In the rows, zero is written as 128.
First come named turns, each shown by rows before and after it. For each pair of rows after them, which turns, in which order, take the first row to the second? The first pair is done for you.
Z (before -> after):
[126  72 101 136 137 168 122 126 126  66 182]  ->  [123  96 162 105 123 155  94 157  87  64 149]
[ 99 135 114 159 132 115 144 137  93 113 139]  ->  [135 113  88 134 163 147 131 139 127 100 133]
[160 174 138 136  84 129 118 131 132 149  98]  ->  [149 162 114 163  80 126 139 119 145 154 112]
[ 98 111 110 159 121 112 155 123 129 114 163]  ->  [148 106 111 100 151 148 118 134 150  93 139]
H (before -> after):
[113 102 153 136 114 125 122 138 100 109 143]  ->  [101 108 141 144 126 119 137 120 102 134 142]
[168 144 137  90 111 124  95 152 195 140  82]  ->  [148 161 123 107 134 105 129 120 193 189  79]
[124 160 173 154  81 132 156 128  86 194  90]  ->  [145 145 184 129 103 191 123 132  67 155  84]
L (before -> after):
[ 95 119 159 147 127  94 124 144 146 163 144]  ->  [ 96 108 167 125 159 110 102 151 120 145 145]
[106 127 106 184 129 192 142  80 124 181 136]  ->  [118 160 146 150 139 188 122  96 103 206  88]
[126 125 112 125 134 127 134 130 147 130 133]  ->  [134 135 130 111 136 120 124 133 142 139 121]
[116 147 177 124 132 147 149 128  89 125 111]  ->  [101 118 137 161 135 154 163 115 101 103 148]
N (before -> after):
[112  88 110 120 144 129 109 133 148  98 140]  ->  [126  93 110 119 128 138 113 127 161  96 136]
[107  99 103 134 187 122 130 114 115 142 175]  ->  [114  94  85 154 149 121 140 108 139 131 186]
[166 154 128 139  91 192 137 119 141 154  84]  ->  [149 159 151 114 144 181 120 126 102 168  82]
T (before -> after):
[180 141  88 109 167 178 139  84 189 174 103]  ->  [178 147  91 127 139 193 160  73 181 162 103]
[160 142 147 117  89 158 121 147 134 117  76]  ->  [159 100 108 123  97 130 115 163 168  92 120]
[164 148 139  80 116 167 142 108 150 117 101]  ->  [160 124 111  99 108 157 141 110 175  93 130]
[157 135 176 140  37 119 108 186 124  88 102]  ->  [152  98 127 109  88  78  86 216 166  83 134]

(2 to 4 turns a pair)
[143 158 135 146  55  81 149 115 165 126 105]  ->  [165 169 166  80 106 100 102 138 135 125  73] => Z Z N
[129 139 154  95 109 102  94 168 137 107 110]  ->  [ 96 142 162 126 133 133 111 149  72 107 132] => Z T T L
[141 143 159  80 155 133 107 149 110 153  97]  ->  [ 89 119 115 172 123  97 164 121 123 154 153] => Z T
[ 95 110  87 173 141 126 147  81 149 172 178]  ->  [152 146 177  76 136 155  68 135 118 142  95] => L H
[ 98  89  92 120 185  63 108 139 121 138 165]  ->  [153  93  69 152  81 110 129 118 192 120 141] => N N
[124 164 166 134  79 150 145 139 127 174  77]  ->  [116  96  70 147 141 120 148 137 184 155 160] => H Z T
[155 155 167  88  85 111 110 166 140 129  92]  ->  [143 156 144 151  58 158 163 113 123 132 111] => N H T N
[ 88 161 135 150 113 115 167 136 124 174 117]  ->  [109 156 158 132  72 135 142 162 118 128 104] => Z T H Z
[122 148 157 100 128  95  81 172  93 105 109]  ->  [ 98 108  80 165 124  86 126 141 137 110 168] => N Z
